In the rows, zero is written as 100.
Each run below is a few steps of one of 8 hidden systems, one row a step.
path 1, G (11 x 18):
[70 159 84 92 107 98 49 76 79 119 145 91 91 58 69 78 85 117]
[76 115 119 88 67 49 144 111 125 107 152 58 140 119 119 92 107 84]
[107 81 85 101 100 31 76 82 121 65 57 119 83 119 125 159 107 100]
[122 32 95 62 138 114 102 127 72 143 73 145 92 95 95 86 104 82]
[78 103 103 136 113 181 113 77 78 92 73 92 140 91 52 115 107 85]
[63 161 92 103 123 115 38 87 129 120 147 79 83 85 113 81 97 100]
[103 116 120 80 78 69 167 100 140 118 133 67 112 105 141 122 96 120]
[120 102 64 95 90 36 92 89 86 87 66 143 68 112 79 161 109 110]
[121 46 108 68 126 94 89 114 52 120 114 142 129 82 70 68 119 71]
[67 88 106 143 99 142 89 67 107 92 72 65 156 107 75 99 89 57]
[53 123 85 96 151 112 56 105 131 111 121 67 63 100 152 97 89 109]
path 2, N (11 x 18):
[51 137 61 137 41 100 86 113 108 105 93 101 62 118 110 84 69 104]
[89 45 110 87 146 129 122 128 63 53 93 126 96 94 133 114 129 106]
[124 100 113 55 67 128 89 67 152 141 66 100 66 103 80 95 91 61]
[112 116 94 122 176 96 98 118 85 149 137 79 138 97 99 94 100 132]
[87 127 108 103 39 67 92 47 90 64 96 112 118 58 73 122 91 118]
[86 112 68 125 108 86 108 136 105 81 153 107 54 149 147 103 120 76]
[126 33 134 73 99 80 99 107 103 78 25 105 127 111 88 106 111 87]
[82 126 69 120 95 145 83 116 110 171 90 98 81 111 79 63 69 90]
[90 83 123 100 147 129 106 71 60 63 123 100 140 43 104 112 109 126]
[99 144 97 83 51 89 100 56 159 97 126 86 51 105 121 119 95 83]
[126 83 98 107 155 46 116 151 91 109 100 104 116 135 123 119 125 131]
path 3, D:
[86 101 76 132 75 109 71 122 102 94 143 130 51 109 155 50 81 89]
[169 72 126 93 100 66 142 108 110 79 65 68 90 137 104 111 97 120]
[76 109 84 123 94 111 35 105 89 133 48 103 101 85 72 62 60 119]
[107 73 141 110 113 125 141 131 73 64 138 95 139 87 130 64 116 126]
[113 119 107 126 53 136 96 35 141 77 74 81 72 95 103 116 69 92]
[94 93 91 83 135 88 83 146 114 125 117 85 51 114 163 64 82 124]
[134 114 131 96 44 72 138 112 104 100 60 99 127 104 63 99 99 143]
[97 115 71 166 119 132 44 103 67 74 99 126 77 92 105 77 85 126]
[140 44 151 84 93 79 118 86 109 63 119 72 121 97 139 67 93 85]
[77 125 83 131 89 133 97 90 124 124 49 43 80 126 82 99 55 98]
[85 86 131 74 114 112 96 155 111 101 93 135 100 78 154 78 117 156]
path 4, N, 11 rows:
[74 92 120 61 150 121 75 55 127 69 88 64 85 72 129 139 106 97]
[89 136 109 66 86 71 117 116 161 161 100 104 101 98 130 121 103 131]
[126 105 68 134 113 73 124 104 70 122 95 163 131 101 74 154 124 124]
[87 82 65 103 66 66 69 70 72 94 132 128 94 102 75 91 97 28]
[59 80 112 119 125 109 104 118 116 76 107 42 136 145 113 88 113 50]
[64 95 109 113 98 123 60 98 144 102 21 103 108 90 126 111 82 129]
[75 94 74 83 106 134 143 110 91 149 115 139 76 64 140 116 78 129]
[125 100 97 59 126 100 124 48 88 100 114 113 94 83 60 163 130 74]
[98 132 94 95 105 38 51 98 136 135 142 88 122 127 90 90 118 64]
[73 93 100 167 80 65 113 118 92 83 82 99 176 117 106 110 99 116]
[54 77 55 128 72 120 79 95 88 75 66 134 53 106 127 117 75 80]
path 5, G, 11 rows:
[94 62 117 81 104 56 123 127 99 76 47 98 104 96 144 123 90 154]
[98 78 68 104 78 132 98 137 85 109 59 177 70 122 82 106 122 76]
[133 94 130 112 133 174 89 66 82 69 139 105 113 74 83 78 122 80]
[100 142 105 120 85 105 75 70 134 137 96 36 102 101 86 71 53 107]
[75 119 84 111 109 47 128 143 88 84 133 77 87 119 144 111 98 146]
[98 83 111 61 34 71 107 106 108 74 72 165 82 88 105 117 124 97]
[167 59 92 122 129 115 84 89 82 96 107 123 95 135 71 88 118 43]
[98 84 123 117 130 134 73 76 82 102 68 58 135 61 84 70 60 126]
[28 140 72 124 83 115 106 142 110 123 111 76 81 127 119 80 84 106]
[98 118 126 75 84 96 119 96 126 41 134 119 71 91 147 129 140 123]
[186 93 100 85 76 73 96 80 123 135 77 130 72 120 71 106 98 83]
path 6, L (11 x 18):
[109 77 48 93 82 106 106 90 60 131 65 142 49 103 66 116 75 81]
[102 65 122 64 164 118 110 76 64 88 120 49 123 80 74 95 103 77]
[76 157 112 139 105 124 86 104 141 132 107 56 137 109 99 83 90 125]
[98 95 87 131 93 73 104 110 114 79 114 148 86 92 183 126 99 139]
[105 99 105 55 36 88 124 89 96 54 88 104 43 114 75 109 113 75]
[134 110 80 83 155 89 53 100 67 131 101 109 90 111 31 97 123 82]
[89 65 132 108 105 98 94 88 121 131 105 87 189 82 111 71 93 78]
[73 107 66 171 81 137 142 119 107 108 89 96 91 130 138 111 72 111]
[77 87 101 54 125 98 85 96 86 42 86 96 33 83 137 125 103 125]
[137 148 133 46 86 112 100 96 127 121 120 99 87 96 49 91 139 103]
[137 104 81 156 109 59 74 72 85 125 103 143 160 88 76 120 102 107]
path 7, S, 11 rows:
[73 61 86 64 117 69 105 149 72 102 137 101 66 113 147 67 97 89]
[121 116 131 94 44 112 129 82 138 55 62 99 87 118 82 131 125 99]
[129 126 63 122 165 127 59 109 81 139 112 121 56 103 89 96 97 118]
[117 57 143 107 71 94 128 89 74 81 101 97 163 60 104 65 78 120]
[39 143 61 133 81 85 56 96 112 85 116 73 76 136 98 101 95 66]
[131 46 127 58 136 92 111 139 118 94 69 108 78 122 145 99 121 112]
[117 127 80 147 57 149 139 73 98 118 71 114 99 107 54 128 86 101]
[86 90 88 89 150 94 56 106 41 74 139 120 80 62 112 81 104 128]
[110 95 146 89 39 92 109 83 139 89 102 53 118 106 103 53 81 78]
[91 140 64 151 142 86 84 129 119 100 108 107 84 150 123 138 125 113]
[124 35 111 73 86 102 107 102 89 116 28 138 102 72 108 95 75 121]
path 8, V (11 x 18):
[94 103 128 53 140 116 89 100 111 59 56 45 69 115 76 121 124 106]
[79 145 103 107 78 90 73 132 150 156 79 138 135 111 88 105 127 113]
[110 87 98 101 105 101 148 56 88 106 153 134 126 53 134 138 104 106]
[89 105 56 94 103 98 63 53 65 83 95 85 36 98 65 111 72 67]
[88 93 121 54 130 47 81 151 106 113 93 60 121 136 78 79 127 87]
[100 126 118 139 73 113 140 81 148 91 73 105 147 115 105 156 124 113]
[81 76 54 124 121 140 87 81 85 143 122 158 98 80 118 111 89 61]
[97 75 126 19 122 108 95 74 76 74 100 63 67 65 76 90 96 91]
[89 174 94 100 100 70 65 120 140 123 89 76 88 136 67 110 122 119]
[81 85 100 120 85 51 120 102 107 109 123 143 168 87 135 128 118 102]
[114 78 67 114 92 134 138 44 75 85 101 104 62 101 85 139 79 52]
path 9, L (11 x 18):
[138 147 73 140 122 44 88 73 108 127 154 87 104 112 102 123 94 116]
[73 82 109 105 61 21 95 119 109 60 113 97 134 125 126 95 116 79]
[66 98 65 99 78 115 86 150 102 116 76 137 63 150 84 93 124 56]
[99 49 107 61 156 137 81 85 101 115 51 128 104 81 97 129 114 80]
[102 116 109 89 99 137 155 69 118 161 93 58 125 81 81 112 68 110]
[80 134 74 141 132 76 117 83 74 79 140 84 111 82 125 142 90 148]
[65 133 113 74 54 62 78 91 133 55 149 90 73 104 131 92 119 81]
[142 111 83 107 102 76 76 123 124 108 85 149 77 156 75 122 149 73]
[96 39 99 64 96 66 87 95 90 138 46 121 137 87 76 105 89 66]
[68 88 79 115 120 154 159 111 76 145 114 76 124 112 83 95 84 77]
[50 118 99 119 148 134 80 72 111 67 95 65 99 78 135 135 93 125]
path 10, V:
[103 96 104 96 116 77 77 32 89 95 138 49 130 77 74 96 81 58]
[44 114 85 99 117 84 91 99 140 99 105 30 92 144 120 115 98 62]
[39 84 101 79 94 105 118 138 126 97 59 133 117 116 126 146 139 90]
[123 106 94 73 99 147 125 80 97 128 86 167 91 81 64 144 133 87]
[128 116 95 75 148 89 47 48 83 130 124 102 101 55 59 105 97 100]
[67 132 101 82 89 43 93 69 115 110 135 31 122 96 89 99 80 89]
[40 109 70 124 104 71 124 117 112 78 112 87 110 142 128 151 122 76]
[88 52 91 82 95 119 112 103 98 91 53 157 104 115 89 139 136 50]
[145 96 112 63 147 147 96 71 112 150 77 107 98 86 54 120 115 87]
[72 144 110 87 125 97 56 59 118 132 117 72 136 53 82 102 87 123]
[37 137 82 91 75 67 117 87 111 98 170 79 102 94 127 116 102 79]
path 11, B, 11 rows:
[68 116 95 74 60 46 117 92 119 122 71 81 92 81 120 124 60 142]
[117 124 74 95 96 93 98 151 72 104 101 162 57 125 70 107 139 122]
[158 61 139 107 96 98 78 60 99 57 89 131 132 79 90 104 123 87]
[115 105 85 153 108 120 84 82 103 120 141 54 100 131 94 54 68 53]
[26 68 100 90 132 91 104 128 85 89 65 59 124 101 125 109 82 109]
[71 135 105 61 40 130 108 121 134 136 77 135 68 87 96 92 104 118]
[156 95 105 105 145 126 122 94 87 73 118 143 71 90 121 138 132 131]
[154 107 110 105 90 43 68 42 95 105 122 72 112 80 71 84 71 99]
[65 103 81 136 111 71 92 153 70 84 132 73 122 152 88 71 117 74]
[50 75 118 99 65 112 79 106 145 81 31 120 125 100 127 111 106 89]
[128 90 76 98 101 166 126 106 114 149 103 133 40 106 124 91 85 90]
path 12, D (11 x 18):
[139 137 80 125 60 53 142 55 101 113 118 84 100 110 70 138 79 103]
[58 104 68 112 138 49 31 123 81 76 89 107 81 109 120 108 102 115]
[106 59 133 88 59 85 118 127 94 78 96 108 143 127 72 66 131 52]
[110 98 79 144 150 178 91 75 105 112 60 101 93 116 83 130 97 82]
[87 60 118 37 114 102 110 85 104 134 120 118 109 43 142 91 86 104]
[83 160 89 90 70 104 151 87 86 98 126 59 74 104 56 120 96 112]
[97 136 99 102 120 68 26 112 130 77 110 142 76 103 128 115 140 122]
[138 69 87 131 60 53 123 110 89 124 122 121 126 139 89 77 95 53]
[95 72 79 126 158 109 90 90 70 78 33 78 104 114 79 147 91 108]
[55 67 130 44 86 125 75 105 92 107 106 117 124 57 98 50 105 72]
[116 142 107 114 114 166 159 87 114 102 135 69 90 120 84 124 119 96]
path 13, B, 11 rows:
[95 68 108 85 76 129 144 63 88 104 62 48 96 95 70 100 54 74]
[70 138 102 71 158 144 78 135 97 131 102 80 87 98 74 91 122 124]
[90 119 136 77 74 87 133 82 124 89 136 120 138 54 139 123 120 136]
[129 152 56 149 88 72 83 77 108 90 126 113 46 131 102 131 96 102]
[120 39 93 79 128 24 76 114 74 93 77 109 115 120 96 106 109 73]
[98 96 110 125 49 136 117 108 104 118 73 99 136 126 44 69 101 57]
[63 82 97 117 166 178 75 95 102 93 97 106 105 83 129 108 113 88]
[85 103 111 49 74 97 134 57 123 127 122 70 78 58 131 102 58 108]
[107 155 79 94 130 79 119 130 81 97 107 88 62 128 74 136 124 146]
[124 98 124 87 86 39 59 92 114 94 94 151 147 79 92 110 135 109]
[126 96 74 172 67 113 110 87 97 90 142 119 100 141 101 87 99 41]
path 14, X:
[86 131 88 79 70 44 120 74 73 80 124 84 73 66 99 124 71 144]
[111 81 100 77 101 21 74 116 63 56 128 80 88 125 76 79 120 78]
[140 67 109 151 83 84 87 106 108 103 69 105 152 145 69 80 106 60]
[122 64 69 159 123 154 109 101 84 132 68 141 104 98 118 105 72 104]
[80 95 112 73 101 184 129 106 81 86 97 94 56 69 113 76 86 123]
[96 159 126 72 88 99 64 107 134 62 92 76 54 99 99 94 121 143]
[144 111 128 89 100 19 91 97 124 103 127 96 128 94 126 103 111 136]
[117 82 73 132 62 39 142 82 57 112 118 105 129 103 80 110 69 90]
[98 51 69 119 122 109 83 108 33 65 79 108 81 121 67 91 98 61]
[113 79 130 114 107 174 69 127 120 100 67 98 101 125 91 46 111 80]
[117 131 110 132 102 152 110 99 148 119 74 115 89 89 143 116 89 159]
path 15, X (11 x 18):
[132 84 75 152 132 149 115 78 90 158 118 104 120 90 109 89 61 93]
[41 97 92 92 110 156 134 112 75 79 75 59 69 91 114 103 73 121]
[68 125 122 53 81 88 51 141 131 69 89 112 56 109 121 76 133 116]
[161 117 131 99 77 58 110 80 148 103 125 125 125 105 114 122 134 109]
[132 91 65 116 104 59 120 47 62 137 110 101 119 74 68 130 58 102]
[65 77 76 106 135 109 100 127 28 79 113 69 99 115 66 74 95 73]
[70 88 124 126 86 139 55 128 135 67 56 97 111 132 114 66 119 75]
[139 104 100 118 98 127 102 100 159 136 92 148 76 102 160 113 99 119]
[114 110 105 51 93 110 163 68 82 120 113 100 80 53 89 133 84 134]
[70 144 93 73 107 56 60 99 55 66 118 74 86 90 41 95 112 114]
[109 85 123 136 113 55 60 111 116 69 125 78 152 133 115 70 121 74]
path 16, S:
[132 137 90 129 58 79 165 78 103 99 141 89 85 104 107 124 84 130]
[99 130 91 84 111 40 31 117 81 97 78 120 85 84 77 96 104 153]
[127 70 122 110 70 98 87 134 105 126 97 116 137 131 74 34 111 58]
[92 87 84 169 132 123 85 74 102 51 93 101 122 128 113 144 121 67]
[89 51 92 63 134 121 113 88 88 122 60 59 63 88 122 103 49 100]
[67 139 110 87 65 126 172 127 83 83 128 88 96 99 86 105 116 128]
[103 141 108 86 90 109 32 91 130 88 109 149 58 68 120 93 118 130]
[182 81 102 130 85 59 107 96 102 134 134 106 110 119 109 62 77 89]
[87 105 86 149 113 53 79 96 76 63 62 82 144 120 67 134 103 113]
[59 56 97 64 120 128 72 141 93 127 54 94 89 115 94 61 92 64]
[96 91 118 115 85 169 167 93 110 60 122 110 101 113 122 122 129 75]

Which system made each of these runs?
path 17 (2 x 18):
[68 68 109 68 130 126 88 64 89 84 72 51 78 61 122 104 57 106]
[67 156 114 45 109 122 122 114 138 127 109 83 75 87 108 123 117 134]

N
path 18, 2 rows:
[71 89 128 93 46 131 150 102 95 54 96 145 122 74 115 117 125 110]
[132 129 81 91 92 95 37 47 105 91 122 126 36 83 85 101 96 85]

X
path 19:
[151 93 125 111 115 126 108 142 90 73 93 157 105 119 87 98 160 121]
[172 94 114 128 78 113 69 48 118 124 94 130 107 73 96 77 71 107]

V
path 20, 2 rows:
[108 119 134 92 120 78 43 106 114 118 98 109 137 59 103 73 105 157]
[87 88 83 146 54 69 95 113 120 139 117 117 144 132 113 70 87 55]

S
path 21 (2 x 18):
[135 93 106 136 67 57 89 82 102 99 139 69 104 102 125 46 53 100]
[63 86 81 134 107 81 86 158 64 66 69 76 87 138 106 78 86 118]

B
path 22:
[86 111 91 146 142 116 100 100 101 147 89 115 178 86 92 126 102 120]
[58 97 108 91 76 146 110 47 93 82 152 100 114 58 103 93 95 53]

V
path 23 (2 x 18):
[126 116 96 90 102 111 103 164 92 114 116 158 69 125 92 83 147 119]
[185 95 96 132 101 75 91 49 81 103 96 132 118 87 63 119 95 104]

D
path 24 (2 x 18):
[100 99 117 129 84 111 25 96 113 60 98 114 114 117 84 54 124 59]
[155 87 103 148 129 129 111 82 149 133 99 93 101 123 152 105 81 98]

X
path 25:
[84 81 118 94 126 134 160 139 56 72 126 81 127 114 83 90 134 97]
[55 144 96 121 99 139 27 73 124 97 77 98 93 74 92 95 90 113]

L
path 26, 2 rows:
[130 89 120 76 103 102 76 44 73 101 153 87 108 51 75 60 81 75]
[101 131 80 150 125 94 106 104 99 93 103 25 96 155 80 103 83 98]

X
path 27, 2 rows:
[120 116 91 90 144 99 141 120 86 99 121 35 60 146 81 111 105 102]
[87 126 117 87 87 72 38 92 141 123 57 135 132 75 87 114 116 125]

D
path 28, 2 rows:
[162 71 115 81 164 58 92 124 106 106 84 79 86 135 111 104 112 121]
[95 95 113 114 47 93 137 122 83 140 78 119 163 86 66 76 83 123]

X
path 29 (2 x 18):
[57 57 118 65 66 127 100 132 116 72 57 113 91 127 106 83 125 51]
[147 113 116 78 136 150 115 115 137 131 77 131 76 108 99 126 135 125]

V
path 30 (2 x 18):
[81 140 108 75 101 103 143 69 114 86 163 96 104 89 102 150 140 89]
[85 105 54 99 111 58 40 65 108 96 89 139 71 105 94 151 109 64]

V
path 31:
[132 106 89 104 43 42 117 92 87 77 87 130 97 125 51 128 121 82]
[87 70 64 87 124 63 56 108 52 126 110 105 99 112 61 75 97 44]

L
path 32, 2 rows:
[79 103 86 134 149 105 97 117 136 167 92 90 146 113 132 115 92 108]
[63 79 95 87 48 98 160 104 78 94 81 143 117 69 114 130 93 120]

D
path 33 (2 x 18):
[101 95 108 64 77 108 154 89 103 71 112 59 34 103 134 102 74 109]
[141 114 115 56 146 92 87 135 108 101 68 99 65 127 71 115 142 131]

N
path 34, 2 rows:
[128 128 133 124 66 138 111 104 134 86 48 71 100 127 68 87 101 123]
[101 100 91 148 124 121 80 129 109 136 134 143 128 88 151 70 99 123]

V
path 35 (2 x 18):
[79 96 55 154 65 58 69 94 109 115 99 108 83 119 137 87 51 84]
[97 50 109 68 120 105 130 146 90 55 94 94 60 139 128 100 130 79]

L
path 36:
[90 60 88 59 125 121 68 75 128 106 61 121 42 85 143 126 88 81]
[140 110 126 58 111 112 170 93 111 130 89 67 104 105 63 130 110 114]

L
path 37, 2 rows:
[123 123 102 154 134 46 81 72 100 76 138 59 143 108 104 116 100 113]
[59 76 97 84 107 64 75 131 117 144 34 75 127 115 101 94 75 102]

S
path 38, 2 rows:
[111 133 111 128 104 100 116 40 132 68 139 66 130 109 92 148 125 73]
[89 102 83 122 104 18 50 114 133 100 91 97 96 127 150 107 86 112]

N
path 39, 2 rows:
[135 65 108 77 84 25 104 109 53 51 87 117 87 93 90 99 100 128]
[107 130 105 110 87 117 59 108 103 98 74 74 95 138 26 67 111 72]

S
path 40:
[93 108 93 104 138 111 87 51 70 118 161 64 129 74 67 87 88 63]
[39 120 108 80 101 55 93 91 129 113 95 30 132 99 101 112 83 103]

G
path 41, 2 rows:
[108 157 114 81 97 122 129 107 155 102 102 74 74 138 87 136 138 100]
[90 104 106 70 124 45 65 78 110 129 80 119 138 56 100 137 104 134]

X
